One turning vector, and how many steps it has turned:
The counts run from 0 to 337.
[ 1.93  1.10 -1.30 -0.86  1.65 -2.41  1.31 -0.67 -2.39 -0.63 -2.41  2.43
 -1.53 -1.52 -3.71 -1.09  0.42 -4.71 -1.82 -0.11 -0.71 -3.27  1.28  0.42
  0.67  0.54 -2.23 -0.64 -1.33  1.26  0.07 -0.54 -1.87  3.14 -4.32  1.60
 -0.50  0.46  2.59  0.44  1.20  0.66  2.00 -0.48 -1.01 -1.15 -1.43  3.24
  0.14 -1.43 -0.89  0.73 -1.71 -0.12  0.00  1.03 -1.19  1.08 -2.54  0.78
 -1.50] | 213
[-0.34 -0.75 -0.36 -0.35  3.23 -0.29  1.07 -0.68 -2.37 -0.25 -2.08  2.50
 -0.42 -2.46 -0.65  0.46  1.27 -0.33 -2.00 -0.12 -0.73 -2.80  1.14  1.18
  1.80 -2.83 -3.03 -0.67 -2.69 -1.20 -0.74  0.53 -2.92  2.13 -1.84  1.59
  1.31  2.70  2.35 -1.22 -0.13  1.01  0.51 -2.09 -2.14 -0.37 -2.10  1.71
 -1.82  0.32 -3.47  2.77 -1.25  0.67 -0.74  0.73  0.55  1.17 -4.54  0.93
  0.44] | 313
[ 0.31  0.99  1.37 -0.47  2.03 -2.44  0.41 -1.47 -2.60 -1.89 -3.34  2.01
 -0.69 -1.29 -2.23 -0.62 -1.34 -3.97 -1.91  0.35  0.07 -1.60  0.81  1.57
  1.91 -0.33 -3.92  0.07 -1.88  1.75  0.99 -1.44 -2.37  3.06 -3.36  1.87
 -1.55  1.09  3.09  0.19  0.31 -0.88  0.98 -0.17 -2.83 -1.14 -1.35  2.74
 -0.38 -0.65 -2.84  2.21 -1.15  0.88 -0.29  0.66 -0.63  0.99 -1.76  1.01
 -1.21] | 198
[ 1.61  1.23 -0.49 -1.27  1.47 -0.67  2.06 -1.20 -2.41 -0.54 -2.86  0.26
 -0.83 -0.23 -0.54  1.75  1.28 -0.41 -1.65 -0.57 -1.34 -1.95  1.23  1.18
  2.15 -1.95 -3.23  0.43 -2.06  1.08 -1.00  0.64 -2.11  3.08 -4.31  2.91
 -1.43  1.56  3.37 -0.43 -2.26  1.50  1.84 -1.71 -1.56  0.35 -0.08  0.86
 -2.17  0.53 -2.69  0.89 -1.54 -0.03 -1.46  0.53 -0.89  1.70 -4.34 -0.91
  0.90] | 238
[ 0.15  1.24 -0.18 -1.68  3.21 -1.48  0.75 -1.41 -2.09 -2.16 -1.10  1.38
 -0.85 -2.71 -2.01  0.04 -0.41 -2.80 -1.49 -0.34 -0.67 -2.77  1.27  1.19
  1.32 -1.72 -3.42  0.47 -2.28  1.83  1.20 -0.85 -2.15  2.82 -2.54  1.37
 -0.79  1.57  4.73 -0.83  0.82  0.46  1.60 -1.72 -3.61 -1.78 -0.87  0.75
 -1.39 -0.91 -2.34  2.30 -2.49  0.13 -1.57  0.55 -0.85  0.91 -1.97  0.40
 -0.37] | 9
[ 1.05  1.41 -1.55  0.75  3.21 -1.18  0.96 -1.81 -1.20 -0.57 -2.41  3.86
 -1.41 -0.55 -1.42 -0.14  2.06 -1.88 -1.95  0.09  1.35 -1.90 -0.01 -0.11
  1.35 -1.35 -2.63 -1.26 -1.00 -0.65  0.57 -1.10 -2.47  3.26 -3.81  1.09
 -0.93  0.13  2.16  1.61  0.61  0.08  0.80 -1.12 -0.58 -0.72 -2.13  4.25
 -1.19 -0.84 -2.55  2.09  0.96  1.38 -0.63  1.43  1.61  0.66 -3.77 -1.67
 -1.89] | 170
[-0.56  1.53 -1.32 -0.63  2.96 -0.93  0.33 -1.49 -1.46  1.15 -4.37  3.28
 -0.07 -1.43 -0.26  0.83  0.87 -2.59 -2.58  0.51  0.07 -2.14 -0.61  1.61
  0.70 -0.16 -4.47  0.02 -2.00 -0.14 -0.75  0.52 -3.29  2.38 -3.98  2.17
 -0.05  1.92  1.86 -0.07  0.14 -0.36 -0.64 -0.90  0.36 -0.02 -1.88  3.03
 -0.33 -0.85 -2.56  2.51 -1.11  1.81 -0.04 -0.41  0.25  1.11 -3.18  1.31
 -0.95] | 323
[-0.68  0.99 -0.20 -0.25  2.72 -1.81  0.90 -0.32 -0.74 -0.38 -1.68  1.96
  0.59 -1.29  0.26  1.47  1.26 -0.85 -1.82  0.77  0.53 -1.77  0.00  1.14
  1.24 -2.30 -2.97 -0.80 -1.10  1.09 -1.42 -0.17 -2.18  3.86 -2.74  2.30
  0.13  1.73  2.49  0.88  0.38  0.14  3.09 -0.90 -0.81 -1.33 -1.81  2.57
 -4.16 -0.92 -2.84 -0.23 -2.32  1.87 -0.30 -0.37  1.09  2.46 -4.03 -0.16
  0.52] | 281
[ 0.07  0.21 -1.55 -0.95  2.17 -3.63  0.57 -0.69 -1.05  0.70 -2.86  3.00
  0.11  0.66 -2.10  0.11  0.99 -2.92 -1.48  0.39  1.95 -1.73 -0.70  0.96
  1.85 -0.82 -2.61 -0.42 -0.39  0.30 -1.77 -0.91 -2.20  2.91 -4.33  1.79
  0.85  1.63  1.88  0.65  0.60  0.29  1.86 -0.13  0.76 -0.71 -1.67  4.03
 -0.97 -1.30 -2.50 -0.19 -2.87  2.54  0.38  0.54  0.49  0.94 -3.21 -0.33
  0.34] | 292
[-0.36  0.46 -1.01 -0.55  2.98 -0.92  1.02 -0.73 -2.69  1.06 -2.74  2.35
  0.70 -1.76 -0.23  1.41  0.67 -1.22 -2.37  2.12 -0.61 -2.84  0.51  0.55
  1.40 -1.89 -3.16 -0.46 -2.20  0.31 -1.49 -0.51 -3.77  3.22 -3.02  1.09
  0.34  3.00  1.49  0.44  0.65  0.91 -0.08 -1.85 -0.35 -0.49 -2.42  2.26
 -0.59  0.20 -2.98  1.91 -0.07  1.82  0.25  0.02  0.06  0.52 -4.47  1.22
  0.60] | 126
[ 1.41  1.29  0.11 -0.07  2.08  0.06  2.32 -1.52 -2.12 -0.98 -1.54  1.49
 -0.85 -1.82 -0.72  1.46  1.24 -1.27 -2.21 -0.58 -1.44 -2.67  1.44  0.33
  2.08 -2.46 -2.59  0.05 -2.51 -1.17 -1.14  0.99 -1.16  3.03 -3.81  1.85
 -1.13  1.50  2.16  0.45 -1.47  1.04  1.19 -2.79 -2.08 -0.57 -1.59  1.59
 -1.90  1.84 -2.04  1.35  0.48 -0.09 -0.87  0.05  0.20  2.02 -5.02  0.42
 -1.11] | 51
[ 0.91  1.97 -1.54 -0.64  2.29 -1.57  0.45 -1.41 -1.91 -1.01 -3.09  3.50
 -0.81  0.54 -1.55 -0.95  1.24 -2.22 -1.30 -0.98  0.07 -1.45  0.45 -0.24
  1.47 -1.18 -2.92 -0.74 -0.39 -0.19  1.63 -1.70 -2.59  4.27 -3.93  1.49
 -0.90  0.35  3.48  0.99  0.96 -0.39  0.37 -0.70 -1.12 -0.96 -1.50  3.52
  0.14 -0.42 -2.39  2.44  0.00  1.13 -1.41  1.46  0.42  0.90 -2.93 -2.10
 -1.50] | 167
[ 1.20  1.19 -2.34  0.24  4.51 -1.47  2.05 -3.13 -1.32 -0.71 -0.29  1.88
 -1.84 -1.09 -1.70  0.45  1.79 -1.41 -1.66 -0.32  0.62 -2.35 -0.02 -0.55
  1.25 -1.98 -2.70  0.98 -1.12 -1.26 -0.46 -0.63 -1.48  2.74 -3.09  0.81
  0.11  1.02  3.42  0.82  0.35  0.81  1.91 -2.26 -2.59 -1.01 -0.94  2.07
 -1.57  0.47 -1.47  2.05 -0.29  1.85 -2.36  1.70  1.05  0.42 -3.95 -1.50
 -0.78] | 175
[ 1.90 -0.56 -2.05 -0.91  2.15 -1.12  1.85 -0.91 -1.92 -0.27 -1.31  0.91
 -1.47 -1.83 -3.56  1.48  1.36 -1.59 -1.94 -0.60 -0.06 -3.85  0.67  0.52
  1.79 -0.21 -1.77 -0.49 -1.87  1.23 -1.13  0.88 -2.25  1.49 -4.21  3.00
 -0.19  1.41  4.06 -0.34 -0.58  1.48  2.47 -2.50 -1.97 -0.49 -0.52  0.05
 -1.64 -0.41 -1.52 -0.04 -2.62 -0.19 -0.69  1.12 -1.46  1.29 -2.99 -0.91
  0.51] | 223
[ 0.43  0.46  0.13 -0.58  2.41 -1.78  0.25 -1.42 -1.98 -1.77 -3.56  1.26
 -1.61 -1.11 -2.17 -0.05 -0.74 -2.64 -2.00  0.46  0.35 -1.96  0.25  1.93
  2.16 -0.42 -3.81  0.17 -2.19  2.35  1.10 -0.66 -2.79  1.77 -2.57  2.43
 -1.54  0.95  4.40  0.30  0.08 -0.06  1.08  0.14 -3.36 -0.38 -0.45  2.27
 -1.68 -0.65 -3.11  1.96 -1.62  1.19 -0.37  1.14 -1.31  1.00 -0.77  0.39
 -0.15] | 196
[ 0.12  0.03  0.10 -1.89  1.51 -2.16 -0.06 -0.44 -3.29  0.13 -4.48  2.29
  0.01 -0.35 -1.97 -0.50  0.14 -2.64 -1.45  0.29 -1.25 -1.90  0.76  1.99
  2.35 -1.52 -3.20 -0.15 -1.75 -0.27  0.05 -1.36 -3.69  3.36 -2.84  1.45
  1.04  2.54  2.30 -0.58 -0.14 -0.14 -0.60 -0.38 -0.50 -1.07 -1.86  2.97
  1.18  0.46 -3.41  2.41 -1.25  1.44  0.30  0.76 -0.63  0.78 -3.13  0.70
  0.67] | 121
[ 1.70  0.80  0.76 -0.40  1.07 -0.50  1.68 -1.13 -2.59 -1.30 -2.87  2.80
 -0.27 -1.11 -1.86  0.45  0.67 -2.03 -2.32 -0.45 -1.23 -2.13  1.74  0.11
  2.82 -1.40 -2.62 -0.77 -2.34 -0.95 -0.05  0.23 -1.66  3.01 -5.42  1.74
 -1.54  1.20  1.21  1.11 -0.72  0.28  0.10 -2.11 -0.63 -0.64 -1.89  2.57
 -0.33  0.75 -2.94  1.64  0.98 -0.42  0.81  0.51 -0.47  1.78 -4.22  0.16
 -1.84] | 47
[ 1.38 -0.46  0.60  0.40  1.27  0.15  1.89 -0.46 -2.28 -0.81 -2.18  1.57
 -0.76 -1.44 -0.59  1.78  1.12 -0.09 -2.48 -0.02 -0.54 -2.43  0.98  1.01
  2.66 -1.51 -2.61 -0.99 -2.18  0.19 -1.02  0.87 -2.21  2.42 -4.86  3.31
 -1.53  1.77  2.21  0.16 -1.72  1.52  1.64 -1.91 -1.18  0.42 -0.95  1.44
 -2.77  0.04 -3.03  0.12 -0.87 -0.63 -0.04  0.84  0.24  2.34 -4.97 -0.72
  0.05] | 235
[ 0.74 -1.24 -1.15 -0.39  2.37 -2.98  1.53 -1.72 -2.10  0.78 -1.38  2.69
  0.01 -0.08 -2.18  0.45  1.04 -2.07 -1.50  0.29  1.73 -2.25 -0.21  0.56
  1.99 -1.59 -2.40 -0.52 -0.49 -0.75 -2.60 -1.13 -1.86  3.12 -4.00  1.71
  1.85  2.71  0.77  0.04  0.40  0.52  1.94 -1.14 -0.42 -1.17 -2.19  2.87
 -0.74 -0.93 -2.08  0.18 -2.21  2.47 -0.50  0.71  1.56  0.65 -4.55 -0.33
  0.76] | 295
[-0.24  1.32 -1.48 -2.35  2.73 -1.14  0.38 -1.23 -2.31  0.16 -3.99  2.24
 -0.35 -1.20 -1.36 -0.12  1.05 -2.32 -1.20 -1.18 -1.69 -2.16  0.81  1.95
  1.01 -1.80 -4.08  0.96 -2.42 -0.35  0.40  0.28 -3.10  2.76 -1.96  1.52
  0.80  1.78  3.40 -1.65  0.30 -0.17 -0.38 -1.07 -1.29 -0.56 -1.20  1.48
 -0.19  0.32 -2.63  3.46 -2.29  1.09 -1.18  0.25 -0.62  1.23 -2.70  0.42
 -0.26] | 318
[ 0.01 -0.06 -2.00  0.55  2.88  0.09  1.21 -1.85 -2.11  1.53 -0.79  1.65
 -1.00 -2.93 -1.39  1.63  1.50 -1.07 -3.29 -0.41 -0.30 -2.76 -1.13  0.54
  1.54  0.44 -2.94 -0.50 -0.75 -0.92 -1.01  0.62 -3.37  1.91 -2.34  2.97
  1.77  1.19  2.15 -0.17  0.40 -0.52  0.86 -2.83 -1.51 -1.89 -2.17  1.73
 -1.87 -0.49 -1.87  0.42 -2.03  1.27 -1.43  0.58  1.07  2.81 -4.15  0.26
 -1.03] | 143
[ 1.41  2.20 -0.80  0.09  2.14 -2.00  2.36 -1.94 -2.39  0.50 -2.37  1.25
 -0.40 -0.36 -0.46  1.85  0.74 -1.81 -2.36  0.99 -0.61 -1.93 -0.13  0.15
  1.93 -1.53 -3.00  0.88 -0.88 -1.27 -2.24  0.16 -1.02  3.59 -4.90  1.97
 -0.59  1.11  1.71  2.16 -1.69  0.58  1.31 -1.35 -0.27 -0.03 -1.62  3.06
 -1.09  1.45 -1.40 -0.16  0.15  1.26 -0.72  0.18  0.08  1.19 -4.98  0.24
 -0.33] | 249
[-0.40 -0.22  0.11 -0.20  2.03 -1.27  0.49 -0.07 -3.34  0.28 -3.55  3.22
 -0.26 -1.78 -1.28 -0.22  0.71 -2.19 -2.16  1.43 -0.84 -2.13  0.70  1.03
  1.96 -1.66 -2.76 -1.10 -2.09 -0.44 -0.33 -0.77 -3.82  3.47 -2.30  1.12
  0.54  1.99  0.96  0.19  0.17  0.32 -0.16 -0.92 -0.61 -0.76 -2.91  3.50
 -0.07 -0.05 -3.45  2.21 -0.19  1.04  0.81  0.48  0.50  1.24 -4.26  1.29
 -0.05] | 124
[ 0.87  0.02 -0.46  1.61  3.31 -1.19  0.22 -2.20 -1.14 -1.62 -2.50  2.82
 -1.53 -1.68 -2.98  0.77  0.04 -2.46 -2.93 -0.14  2.62 -1.70 -0.85  0.98
  2.74 -0.03 -2.35 -0.54 -2.05 -0.56 -0.27 -0.25 -1.63  0.40 -4.18  2.49
 -0.57  1.19  2.75  0.98 -0.26 -0.51  0.32 -0.81 -2.47 -0.75 -1.75  3.31
 -1.55 -0.60 -2.76  1.88 -0.34  2.17  0.45  1.60  0.39  1.29 -1.99  0.38
 -1.92] | 185
[ 2.33 -0.44 -1.56 -0.45  1.02 -1.88  1.54 -1.24 -2.16  0.16 -2.85  2.03
 -2.28 -0.94 -3.50 -0.74  0.86 -3.47 -1.47 -1.17  0.28 -2.80  0.47  0.57
  2.02  1.14 -2.78 -0.61 -1.13  1.16 -0.12  0.44 -2.16  2.89 -4.16  2.82
  0.04 -0.02  3.36  0.06  0.29  1.19  2.06 -0.23 -1.46 -0.24 -0.36  2.91
 -0.41 -2.02 -1.38  1.01 -2.84 -0.44 -0.85  1.52 -0.84  1.22 -2.50 -0.11
 -0.81] | 27
[ 1.24  0.09  0.61 -0.20  1.35 -0.61  2.23 -1.15 -2.10 -0.76 -2.28  1.62
 -0.07 -0.88 -0.98  2.03  0.40 -0.90 -2.28  0.17  0.20 -2.12  0.85  1.22
  2.67 -1.39 -2.66 -0.52 -2.09  0.60 -1.21  0.43 -1.84  2.16 -5.79  2.98
 -1.98  1.91  1.76 -0.14 -1.75  0.80  1.22 -2.64 -0.85 -0.24 -0.80  0.96
 -1.85 -0.13 -2.71  0.31 -0.97 -0.26 -0.42  0.32  0.18  1.70 -5.10 -1.05
  0.01] | 234
[ 1.62  1.92 -1.27  0.53  2.41 -1.31  2.41 -1.50 -2.00  1.20 -2.07  0.88
 -0.84 -0.78 -0.23  2.14  1.56 -1.04 -2.45  1.08 -0.47 -2.10 -0.18  0.08
  1.89 -1.05 -2.61  0.07 -1.39 -0.77 -2.02  0.58 -1.72  3.09 -4.01  2.23
 -0.48  1.07  2.31  2.35 -1.74  1.50  1.86 -1.41 -0.68  0.41 -1.72  3.27
 -2.39  1.41 -1.71 -0.17  0.13  1.28 -0.43  0.63 -0.16  1.35 -4.93  0.42
  0.06] | 250
[-0.21  0.05 -1.71 -1.69  3.19 -0.09  0.57 -0.56 -1.97 -0.01 -3.84  1.88
 -0.88 -1.96 -0.91  0.44  1.30 -0.64 -1.38 -0.64 -1.32 -2.81  0.69  1.78
  1.37 -2.40 -3.20 -0.38 -2.54 -0.01 -0.02  1.05 -3.47  2.03 -1.50  1.35
  0.57  2.47  4.32 -1.15 -0.14  1.21  0.43 -1.17 -1.94  0.34 -0.78  1.65
 -2.11  0.31 -3.06  3.31 -1.87  1.11 -0.62  0.53 -0.53  1.15 -2.91  0.58
  0.53] | 316
[ 0.78  0.17 -2.78 -0.55  2.45 -0.30  1.21 -2.12 -3.15  2.19 -3.24  0.72
 -2.11 -1.83 -1.58 -0.29  1.15 -1.62 -2.39 -0.82 -0.89 -3.06 -1.16  1.03
  1.28  1.08 -3.43  0.04 -0.40  0.45 -0.12  0.23 -4.03  2.55 -0.96  2.83
  1.70  0.51  3.80 -0.60  0.34  0.04  0.81 -0.78 -2.07 -0.23 -1.21  2.59
 -0.74 -0.25 -1.23  1.10 -2.06  1.34 -1.59  1.42 -0.57  1.66 -2.69  0.40
 -0.22] | 332
[-0.30  1.03 -0.40 -0.90  2.60 -2.69  1.42 -1.18 -1.67 -0.28 -0.93  1.54
 -0.20 -1.00 -0.32  0.53  1.12 -1.52 -1.10 -0.29 -0.56 -1.99  0.42  0.98
  1.32 -2.70 -3.50  0.58 -0.59  0.36 -1.00 -0.90 -1.68  4.23 -2.03  1.67
  1.08  1.44  3.00 -0.34  0.41  0.89  3.61 -0.82 -1.73 -1.89 -1.55  2.01
 -3.01 -0.68 -1.94  0.19 -2.89  1.47 -1.64  0.06  1.29  2.54 -4.63 -0.19
  0.66] | 283
[-0.03  0.88 -1.90 -1.24  3.35 -1.08  1.50 -1.23 -2.86  1.16 -2.35  1.54
 -0.07 -2.20 -0.33  0.97  1.39 -1.51 -1.87  1.35 -2.15 -3.18  0.53  0.41
  0.44 -2.57 -3.35  0.35 -1.99 -0.21 -0.98 -0.30 -3.36  3.44 -1.55  0.84
  1.06  2.62  2.47 -0.75  0.69  1.02  0.54 -2.15 -1.63 -1.03 -2.04  1.50
 -0.90  0.98 -2.11  2.30 -1.17  1.46 -1.24 -0.14  0.06  0.86 -4.27  1.23
  0.74] | 129
[ 0.23 -0.22 -0.29  0.47  2.23  0.18  1.40 -1.95 -3.04 -0.59 -1.13  1.67
 -0.89 -0.99  0.11  0.31  1.02  0.19 -2.14 -0.59 -0.25 -2.49  0.14  0.04
  2.12 -1.46 -3.10 -0.81  0.16  0.45  0.64 -1.52 -3.52  4.00 -2.44  2.63
 -0.06  0.99  2.52 -0.20  0.43 -0.33  1.11 -2.51 -2.58 -1.32 -1.60  2.00
 -1.55 -0.61 -2.70  1.25 -0.65  0.73 -2.46  1.46  1.80  1.60 -4.86 -2.38
 -0.32] | 159
[ 1.42  2.76 -0.97 -1.40  2.05 -1.86  1.21 -1.77 -1.37 -0.22 -4.29  1.43
 -0.52  0.47 -1.69  1.38  0.61 -3.57 -2.60 -0.58 -0.57 -1.21 -0.65  1.09
  1.76  0.03 -3.24  1.06 -1.46 -0.77 -0.84  1.00 -0.93  2.32 -4.94  2.29
 -0.99  0.20  3.10  1.72 -1.45 -0.97  0.92 -0.73 -0.16 -0.33 -1.19  2.86
 -0.70  1.07 -1.88  0.22 -0.94  1.01  0.18 -0.66 -1.02  2.49 -2.86  0.78
 -1.57] | 60
[ 0.70  0.34 -1.84 -0.37  2.59 -0.10  1.21 -1.50 -2.51 -0.54 -2.31  1.66
 -1.49 -0.26 -0.46  0.00  1.59  0.12 -1.10 -0.73 -0.73 -2.35  0.41 -0.20
  1.59 -1.30 -3.10 -1.05 -0.06  1.34  1.44 -1.15 -4.06  3.77 -1.75  2.24
 -0.50  0.68  4.23  0.29  0.48  0.76  1.36 -1.45 -2.47 -0.21 -0.81  2.29
 -2.08 -0.42 -2.70  1.73 -0.76  0.89 -2.02  1.93  0.34  1.42 -3.71 -2.94
  0.26] | 162
[ 0.47  1.28 -0.50 -2.46  2.07 -2.21  0.86  0.08 -2.16 -1.28 -1.83  0.86
 -0.30 -0.03 -2.28 -0.51  0.82 -1.66 -0.48 -0.71 -1.35 -2.39  1.71  0.60
  2.28 -2.92 -2.09 -0.21 -0.52  1.28  0.21 -1.30 -1.85  4.35 -1.69  0.72
  0.29  1.00  4.40  0.51  0.81  0.29  3.13 -1.26 -2.11 -2.55 -1.89  1.61
 -2.03  1.12 -2.41  0.14 -2.31  1.07 -0.44  0.26 -0.68  2.79 -3.38 -1.15
  0.63] | 86
[ 2.28 -0.70 -1.84 -1.14  1.34 -0.78  1.66 -1.05 -2.17 -0.64 -1.45  1.07
 -1.97 -1.56 -3.97  0.64  1.34 -1.89 -1.93 -1.41 -1.03 -3.30  1.17  0.41
  2.39 -0.28 -1.60 -0.74 -1.54  0.71 -0.72  0.68 -2.14  1.44 -3.69  2.69
  0.14  0.56  3.67 -0.94 -0.49  1.76  2.57 -1.91 -2.37 -1.07 -0.72  1.17
 -1.12 -0.67 -1.54  0.31 -2.77 -0.57 -0.44  1.70 -1.18  2.11 -3.03 -0.79
  0.14] | 224
[ 1.50  2.12 -1.11 -0.31  1.39 -1.33  1.45 -0.68 -2.12  0.03 -4.68  2.37
 -0.45  0.22 -0.72  1.36  1.11 -2.25 -2.08  0.45 -0.50 -1.38 -0.04  0.56
  1.71 -0.65 -2.94 -0.06 -1.32 -0.37 -1.01  0.55 -1.58  3.16 -5.03  2.33
 -1.83  0.54  2.11  2.13 -1.74  0.55  0.67 -0.30  0.37  0.95 -1.40  3.70
 -1.03  0.40 -2.74  0.25  0.01  1.21  0.53  0.39 -0.92  1.57 -3.83 -0.01
 -0.86] | 246
[ 0.50 -0.73 -0.13 -1.14  1.15 -1.67 -0.13 -0.02 -3.68 -0.21 -4.48  2.07
 -0.66 -0.44 -2.61 -1.00  0.57 -2.10 -1.34  0.18 -0.89 -2.15  0.70  1.76
  2.37 -1.53 -2.95 -0.78 -1.65 -0.26  0.42 -0.57 -4.02  3.20 -1.65  1.64
  1.42  2.21  2.82 -0.15  0.23  0.68  0.16  0.40 -0.85 -0.66 -2.04  3.26
 -0.06  0.24 -3.70  2.47 -1.50  1.44  0.48  1.35 -1.01  1.60 -2.87  0.55
  0.55] | 120
[ 0.62 -0.03 -1.15 -1.36  1.48 -3.24  0.05 -0.86 -2.07 -0.47 -3.19  2.72
 -1.02  0.57 -3.48 -0.59  1.29 -3.12 -1.37 -1.72  1.27 -1.13 -0.28  2.14
  2.11 -0.93 -2.42  0.51 -1.36 -1.51 -1.09 -0.27 -1.48  2.25 -3.15  2.58
  2.27  1.79  2.57 -1.24 -0.80  0.05  1.86  0.24 -0.50 -1.23 -1.63  3.66
 -0.70 -0.42 -2.44  1.32 -3.20  1.43  0.01  1.08  0.35  2.26 -2.92  0.00
 -0.19] | 105
